One vector is turned by the same rotation once a step. Each row is the vector after some number of steps, and that number follows the row.
The counts run from 0 to 955.
[ -0.4  -5.8   2.2  -7.1   5.6 -12.2 -11.2  19.5   0.0  14.8  -6.8  12.4
  10.6   1.8 -17.0  -0.6  -0.5 -18.8  17.9   8.5 -37.8  -5.2  20.3  -8.8
  -2.9  34.5 -29.8  -2.9 -10.1  46.3  13.1  19.4]
578
[ -0.6 -20.7  -1.7   0.4  17.9   6.2  -0.1  13.8  -0.6   5.7  14.6  -8.4
  -7.5  -5.5 -53.3  -5.2   6.7  -4.9   3.9 -28.4 -12.6 -19.9  14.5 -18.1
  -3.4  25.7 -35.8  -6.0 -19.4  -9.3   1.4  17.1]
165
[-11.8 -17.1  23.9 -17.8   2.4  11.1   5.3  17.2  24.9  12.2 -17.1  25.2
  -8.7  16.8  -3.9   1.4  -3.0   1.5 -10.0  11.6 -28.7  -6.0  -6.1 -15.4
 -12.3  39.0 -11.1   1.6  -5.2  37.0  -6.1  19.7]
854
[ -3.0   8.7 -13.3  -6.4  -4.2   6.2  19.1  24.6  13.4   1.5  13.8  -4.4
  17.5 -20.1 -54.7   8.5   8.2 -23.7  12.5  14.9 -34.0 -16.7   9.7  -6.5
   6.0   6.7 -10.0  11.6  12.4  -7.2 -13.7  10.5]
54
[ -5.2 -14.6  18.1 -13.0  -3.2  14.9 -11.4  -5.5  14.4   1.0 -13.9 -12.3
 -10.1 -22.4 -57.1  -1.1  12.0   1.6  -8.4 -33.9 -19.8   5.1   2.1 -15.0
  -4.4  14.2  11.3 -17.7 -22.8  11.3  14.6   9.2]
557
[-14.2 -35.0   8.3  -5.2  -7.3  -4.6  -1.8   9.3  10.7  13.0   0.0 -34.5
   4.4 -24.0 -39.1  -2.0  -1.0  -3.3  11.7  18.0 -32.6  -9.4  29.1   0.6
   1.3   1.4 -29.4  -3.1 -10.1 -12.5  -9.0   2.9]
830
[ 12.9   4.7 -10.2  -0.1  22.0  13.1  -2.5  11.2  -6.0   4.7  12.7  18.0
   4.8  -5.6 -34.3   9.3  18.1 -26.9   8.5 -15.5 -16.5 -16.2  17.5 -23.5
 -14.1  27.8 -24.6  -7.9 -11.0  33.8   9.9  20.9]
925
[-13.6 -25.9  22.2 -25.6  -0.5  11.0  17.7  18.0  24.4  10.5 -11.1  -2.0
 -13.8   5.4  -1.5  17.6   2.8   5.5 -27.5 -13.1 -26.6  -1.7  -6.2 -24.6
  -8.7  25.1 -23.3  -7.2 -19.5  27.7  -3.5   9.4]
349
[  1.2  -2.0 -11.0  -4.0   1.2  25.1  19.0  21.7  21.1  18.8  13.9  -5.9
  10.3 -22.0 -34.7  21.9  15.8 -28.4  -9.3  24.4 -19.4 -15.7  -7.1 -18.2
 -23.2   7.0 -10.2  12.1   4.2  12.2 -19.9   5.9]
131
[  6.7   4.5  13.8 -18.8  19.7  13.3  22.1  18.4  20.4   1.4  -1.4  10.4
 -10.0 -26.1  13.5  12.9  32.6 -11.3   7.1   5.6 -22.0 -30.3  36.6 -20.0
 -11.8   7.3   0.6 -19.4  -1.4 -15.4  -4.6   0.1]
519
[-17.5 -10.5   3.6 -24.9  11.9   8.1  31.5  35.6  26.2   3.4   0.9  21.2
  -8.9 -13.2  19.1  13.4   9.0  -6.1  16.3  15.5 -41.4 -16.8  14.4 -19.7
  -1.8   2.3 -10.8 -11.1   1.5   4.3   2.1  -6.8]
187
[ -4.8   3.2   6.7 -25.4 -15.8  26.5  17.5  13.9  12.1 -11.5 -12.9 -13.0
   9.7   4.0 -15.8  30.4  11.8 -13.8 -22.1   9.7 -31.4  -5.1  23.5 -23.8
  12.4  16.6 -12.0   3.1  -1.6  28.6 -14.4  21.0]
620
[ -2.4 -40.5   9.9   1.1  34.1   5.8   3.8 -11.2  16.0   3.1 -11.8  17.4
 -15.4  -8.8 -14.4 -22.4  17.5  -7.5  23.3   8.0 -20.7 -22.2  17.2  -8.8
 -38.6   5.5  -7.3   4.8 -12.0   9.4   1.8 -12.9]
914
[-10.5  -6.5  16.9 -24.4  -7.6  21.5  -2.5   0.5  13.1 -18.1 -33.6  -9.5
  -1.0  -9.4 -31.3   6.9  12.5   4.2  -5.3 -26.4 -25.6   7.7  15.5 -19.9
  15.1  13.7   7.8 -16.4 -19.7  25.6  12.9  12.7]
588
[ 15.0   2.5   3.7  -3.6  13.7 -11.8  -2.3   4.7   1.4  12.4   3.9   4.3
   7.8   3.2 -43.3  -0.7  11.4 -25.6  -8.6   6.2 -25.0 -12.5  11.2  -8.0
 -23.3  34.2 -26.3  20.1  -7.4  32.7  -1.9  16.1]
767
[-23.3 -17.2   2.7  -1.7  -1.3  29.7   6.1  16.3  29.7   0.5   7.1  26.3
 -17.4 -22.0 -43.1   7.1  -2.3   4.1   8.9   0.6 -24.1   0.1 -12.3 -20.9
 -15.1   1.1  27.8 -14.6   2.1  -4.7   1.8   9.8]
571
[ -8.6  -2.7   2.7 -19.4   4.6  33.9  17.0   6.2  16.1 -21.9 -15.4  30.8
  -5.4  -3.8 -12.3  19.5  14.9  -7.7   1.4  -8.8 -31.9   1.8   3.3 -26.1
  -4.4   7.3  22.3  -7.0  -4.7  36.4  15.0   5.6]
143
[  5.6  17.9  11.1 -18.0   9.8  -0.1  24.4  21.5   8.9 -10.9   0.2  17.1
   2.6   1.3  -4.2   5.5  17.1 -13.4   6.1  12.9 -34.4 -28.0  46.7 -12.1
  11.6  21.9  -7.4   5.7   9.9  -7.6  -9.2  18.2]
850
[ -4.5 -27.4  30.9 -22.4   2.4   2.6  27.1   5.6  28.1   1.8  -6.4 -13.8
 -21.9  -1.7 -13.7  11.1  12.6  10.5 -35.5  -4.9 -26.3 -10.6   4.3 -17.7
 -16.3  14.8 -10.9   7.6 -16.7  -7.4 -12.4   2.3]
712
[  0.1  -1.2  23.2 -17.6   8.1   3.7   4.5  20.6  36.3  25.1 -12.2  14.0
  -9.4 -33.6   8.7   4.2  24.0  -9.7  10.5  14.7 -29.2 -17.2   9.3 -10.0
 -26.3   5.2  14.6 -21.9  -1.8   3.7   2.6  -2.9]
678
[-16.7  -5.0   3.6 -15.9   3.6  39.4   4.4   7.6  16.3 -20.5 -21.7  31.5
  -6.2  -3.4 -19.3  10.6   9.1  -0.6  11.7  -9.6 -26.5  -0.6  12.2 -22.8
   9.7  11.4  26.4 -17.1  -4.0  31.0  11.3  14.8]
618
[  1.8   7.7   9.8 -14.7  15.2  33.5  10.2   9.6  17.9  -4.7 -13.1  38.9
  -7.3   1.0 -15.0   7.5  21.4  -8.9  -3.4 -16.6 -17.2 -10.7  -4.1 -25.7
 -12.2  27.6  16.8 -12.1  -4.7  32.6   5.2  13.0]
649
[ -5.2 -18.1   4.2  -7.4   8.0 -24.2  18.5   2.7   9.4 -12.8  15.1  -4.2
 -18.4 -32.3 -32.6   4.2   6.9  -2.1   7.6   6.2 -50.7  -9.6  31.2  -8.3
  -9.6 -16.0   4.3   3.7  -3.8 -13.0  17.2 -12.8]
152
[  8.1  -9.6 -15.8  -5.6   9.2  15.3  14.2  -6.1   1.5  -3.7   3.5 -13.6
   3.8 -35.3 -26.0  24.7  30.0 -29.5  -2.4   5.7 -25.0  -4.6  16.8 -21.8
 -22.4 -13.5  -7.0   0.0 -11.3  29.8  12.3 -12.9]
275
[  5.5 -12.4 -10.5   5.6  14.2  20.2 -17.6   0.9  -1.6  14.4  -4.6  12.5
  10.3  -7.4 -35.3  -2.5  11.1 -28.2  20.4  14.0 -11.6 -11.0  14.3 -13.3
 -20.5  22.0 -21.1  -4.2  -5.9  42.1   0.5  18.3]
608
[ -3.9  13.5  21.3 -19.5   2.6   4.7  13.1  37.1  36.1  22.5  -3.4  29.0
  -8.2 -20.7  -1.0  12.3  12.2  -5.0   4.0  18.9 -30.0 -18.2   9.1 -13.3
 -13.9  17.2  17.4 -19.3   5.6  -3.2  -3.1   9.7]
172
[ -3.0 -29.5   7.0  -7.8  -3.5 -22.3   8.0   3.5  -5.3  -4.2   4.3 -25.6
  -5.5  -2.3 -25.2   9.8  -0.6  -3.0 -15.3  17.5 -38.8 -11.4  45.8  -8.5
  -3.2  10.7 -33.6  11.8 -11.8  -0.1  -1.4  12.8]
467
[ 21.4  14.6  13.0 -13.7  14.9 -10.3  -6.6   0.9   6.2   7.9 -18.1  -0.9
  15.2 -12.7 -33.3 -13.0  26.8 -26.5   5.0   0.4 -24.5 -21.0  27.6   2.1
 -11.3  30.9 -15.7  11.5  -6.1  24.6  -2.0   9.9]
721
[-17.7 -24.4  -4.8 -14.6  -4.0  12.4  12.6   2.5  10.4 -19.0 -15.0  -5.2
   8.9   5.0 -59.4  -5.0  -3.3  -4.7   5.0 -10.4 -38.0   6.0  -3.9 -10.1
  14.0   7.7 -10.5  17.5 -10.7  24.9   3.5   3.3]
384
[  4.6  12.5  11.7 -19.4  22.2   7.4  16.7  23.3  12.8  -4.9  -3.0  31.1
  -2.3   2.0  -9.5  -2.9  18.3  -6.2  13.7 -17.3 -25.8 -32.8  28.2 -17.0
   9.7  32.6 -10.7  -9.5  -1.1  -6.0  -3.5  19.6]
12
[ 11.9  -4.5   0.9  -5.2  24.7  -0.8  13.0  19.1   0.3   9.4  20.4  11.1
 -10.0  -1.2 -11.1   7.1  15.7 -13.4  -0.7  -2.0 -15.8 -33.3  34.5 -23.2
 -14.8  30.8 -36.5  -6.1  -5.7  -8.4  -4.7  21.3]
89
[ -6.4  -7.5   8.7  -6.3  -0.1  16.2   1.3  -6.6  13.5 -16.0  -7.3  13.8
  -6.6  -0.5 -67.6  -2.7   2.4  -0.9 -12.7 -13.7 -27.2   0.6  -8.1 -12.7
  -5.6  16.3  20.2  12.9  -4.6  18.0   0.1  18.1]
889
[ -6.8  -1.9  15.6 -17.1  11.3   6.5  28.1   9.7  17.3 -29.2  -5.0  24.1
  -7.3  18.5 -26.5  -6.2   4.9   5.2   2.7  -2.6 -35.4 -20.5  28.5 -11.1
  13.2  21.8  -0.8  12.0   7.3 -13.6  -8.9  14.7]
298
